Named moves (each a turn or a mirror), then the moves between two rows, first move first; the first pair answered:
Tup (before -> after):
[16, -149, 98, 14, -6, 111, 48, -16, -2, -39, -9, -52, -64, 17, 105, 75, -48, 182, 102, -2, -65, 60, -61, -190, -96, -63, -65, -67, 62, -166, 21, 44, 93, 129, 148] -> [91, -133, 81, -53, 59, 85, -18, 1, 77, 6, -75, -102, -63, 64, 22, 19, -41, 163, 120, -44, -131, 52, 7, -193, -32, -21, -30, -106, 18, -134, -41, 118, 2, 122, 144]
[-57, -83, 202, 182, -99, 92, 135, 34, -11, 24, -60, 110, 192, 117, -202, -100, 250, 46, -212, 88, 88, -160, 204, -130, -41, -84, 16, 148, -109, -2, 256, 10, 260, -165, 46] -> [64, -29, 152, 84, 5, 79, 73, 69, 85, 62, -140, 54, 183, 177, -311, -176, 257, 37, -177, 34, -1, -184, 293, -174, 29, -86, 39, 105, -180, 29, 164, 109, 140, -169, 27]
[27, 10, -145, -332, -105, -25, -161, -98, 96, 134, 106, -183, -253, 257, 120, 164, -173, 60, -32, -11, -245, 101, -17, 2, 97, -73, -73, -78, 95, -9, -137, 75, -85, -256, -69] -> [-101, -50, -90, -195, -220, 9, -73, -151, -30, 80, 184, -90, -244, 179, 250, 291, -150, 64, -69, 42, -131, 110, -102, 64, 26, -103, -95, -21, 171, -52, -36, -41, 85, -273, -17]
[54, 0, -107, 77, 34, 55, 15, -70, -103, 14, 40, -89, -185, -18, 49, 50, 165, 98, -50, -19, 91, 106, 40, 97, -16, -119, -215, -4, -103, -8, 135, 115, -120, 65, -18] -> [90, -7, -111, 64, 38, 47, -3, -61, -49, 24, 13, -81, -177, -13, 23, 13, 161, 97, -42, -38, 58, 106, 43, 95, 2, -118, -211, -9, -96, 3, 122, 148, -141, 53, -25]
Setag (before -> after):
[-72, 58, -10, 10, 16, -16, 100, 93, 88, -29, -103, 58, 30, -62, -114, -27, 21, 39, -68, 123, 24, -59, 72, 22, 45, -11, -41, -34, -56, -24, -62, 11, -95, 22, 23] -> [-47, 57, -57, -104, -28, -21, -43, 64, 18, -5, -50, -89, -79, 33, -81, 41, -9, -32, -34, 37, -80, -32, 0, 36, 66, 103, -10, 44, -2, 13, 4, -34, -48, -145, -141]
[-180, -31, 83, -24, -17, 4, 74, -40, -3, -71, -45, 216, 2, -21, -5, 77, -91, -143, -125, 113, 198, -120, -62, 39, 81, -64, -6, 120, 136, 75, -24, -80, 100, -80, 51] -> [-102, 33, 55, -65, 75, -46, 28, -5, 85, -35, -119, 209, 11, 1, -103, 2, -80, -166, -122, 106, 169, -132, -5, 60, 143, -60, 21, 101, 85, 153, -87, -4, -28, -91, 2]
[16, -53, -38, -13, -137, 15, -39, 72, -7, 106, 76, -34, -27, 51, 65, 92, -56, -102, 47, 82, 48, 106, 62, 158, 20, -26, 186, -15, 234, 168, 119, -189, -115, 69, -112] -> [-21, -100, 11, 62, -111, 33, 65, 79, 15, 94, 39, 77, 59, -31, 43, 80, -29, -42, 26, 157, 125, 89, 101, 156, -8, -106, 146, -52, 210, 106, 105, -180, -112, 196, 16]
lumem (before -> after):
[-58, -66, -4, 7, 86, 25, 40, -36, -128, 39, 56, 50, 3, 94, 50, 45, 25, 169, 155, -205, -23, 10, 124, -70, -37, 120, 1, -14, -38, 76, 45, 59, 18, 14, -2] -> [-100, -66, 8, 68, 53, 30, 68, -46, -155, 36, 64, 106, 23, 57, 65, 70, 48, 157, 144, -144, 46, -4, 113, -12, -69, 104, 0, -3, 20, 102, 77, 2, 40, 6, 4]
[-89, 71, 55, 95, -77, -82, 152, -59, -80, -39, 16, 206, 34, -59, 2, 30, 39, 14, -88, 136, 138, 8, -35, 44, -68, -73, -40, 25, 50, 64, 113, -66, 87, 78, 42] -> [97, 156, -53, -161, 25, -135, -106, 7, -11, 70, -5, -45, -73, 124, -117, -54, 3, -64, -17, -26, -97, 43, -27, -17, 32, 67, 36, 63, 12, 165, 37, 47, -67, -89, -158]
[-130, -59, 21, 64, 103, 44, -155, -71, -19, 150, 3, 113, -185, 110, 123, -76, 109, -76, -60, -123, -45, -132, 41, 48, -76, 62, 85, 47, -107, -222, -141, -142, 123, -43, -229] -> [-131, -95, 62, 87, 131, 96, -105, -66, 44, 167, -6, 126, -159, 102, 122, -76, 92, -16, -61, -132, -70, -127, 56, -24, -77, 39, 76, -2, -117, -300, -172, -132, 119, 52, -147]
Then:
(2 to 4 moves a pair)
[30, 178, 37, 115, 257, -130, 45, -44, 87, 112, 36, 138, 179, -423, -89, -138, -23, 200, -179, 214, 146, -79, 171, -60, 62, -129, 17, -162, -145, 115, -76, -5, -156, 26, 55] -> [-127, 79, 68, 98, -53, -87, -74, -129, -266, 70, 336, -64, -21, -290, 205, 169, -93, 91, -103, 100, 18, 7, -115, -20, -21, -3, 42, 72, 104, 86, 177, -281, 169, -204, -140] -> Tup then Setag then Setag
[76, 76, 10, 115, 39, -124, 77, 77, 129, 37, -83, 173, 123, -181, -227, -117, 118, -48, -96, 140, 220, -48, 139, 156, 60, -19, -32, -97, -83, 200, -82, 50, -114, -15, -20] -> [66, 106, -44, 87, -19, -143, -19, 89, 42, 25, -27, 104, 49, -141, -196, -73, 122, -108, -102, 134, 226, -42, 83, 205, 83, 40, -3, 13, -23, 287, -32, 18, -91, -138, -135] -> lumem then Tup then Setag
[45, -15, -2, -79, 39, 29, -34, 58, 72, 2, -52, -82, 20, -1, -68, -63, -5, 22, 11, -63, -71, 48, 84, -67, -25, -33, -63, -75, -52, -83, -94, 107, -74, 3, 33] -> [-67, -76, 51, -19, -108, 54, -7, 6, -82, -41, 57, -82, -7, -12, 62, 60, -17, 21, 18, -70, -34, 83, -40, -46, -71, -27, -77, -12, 49, -135, 14, -21, 94, -35, 17] -> Setag then Tup then lumem
[31, 75, -16, -44, 158, -3, -21, 35, 59, -14, -115, 125, 127, -54, -169, -135, 35, 44, -27, 30, 121, -9, 141, 42, 62, -41, -66, -8, -61, 59, -108, 77, -121, 102, 36] -> [-16, 117, -44, -24, 61, -67, -55, 25, -34, -14, -66, 143, 93, -64, -121, -86, 66, -40, -55, 63, 193, -22, 79, 155, 87, 16, -29, 97, 2, 166, -33, 2, -78, -37, -106] -> lumem then lumem then Tup then Setag
[-173, -158, 140, 4, -119, -31, 134, 41, -189, -103, 100, 136, -16, -160, 37, 137, 2, 5, 31, 130, 139, 121, -199, -51, -77, -47, -121, 67, 24, -53, 142, -142, 201, -146, -68] -> [29, 51, -2, -156, 91, -180, -57, 147, 43, 19, -90, 107, 4, -100, -211, -124, 42, -106, -17, 143, 94, 57, -19, 20, 92, 13, -22, 44, -112, 242, -20, 64, -105, -253, -257] -> Setag then Tup then lumem
[-86, -203, 21, -17, 106, 47, 20, -4, -71, -84, 87, -129, -104, 36, 148, 0, -24, 112, 116, -4, -10, 5, 21, -69, -25, -60, -244, -206, -42, -120, 24, -25, 157, 126, 206] -> [-63, -184, -2, -75, 97, 42, -35, -6, -102, -91, 107, -204, -138, 105, 127, -1, -32, 83, 126, -42, -78, 11, 13, -94, -5, -18, -217, -181, -8, -119, 50, -18, 175, 73, 167] -> Tup then Setag then Setag then Tup
[41, 145, 105, -136, 167, 18, -116, 133, 59, 256, -100, -45, -136, 203, -64, -167, 4, -48, 17, -45, -173, 1, 200, -53, 195, 113, 237, -143, -61, -73, -47, 185, -228, 113, -86] -> [-176, -57, 283, 76, -16, 188, 130, 15, -132, 151, 53, 78, -108, 105, 170, 48, -9, 68, 24, -26, -91, 67, 76, -116, 37, -27, 131, -179, 57, -385, 85, 5, 46, 278, 169] -> Setag then Tup then Setag
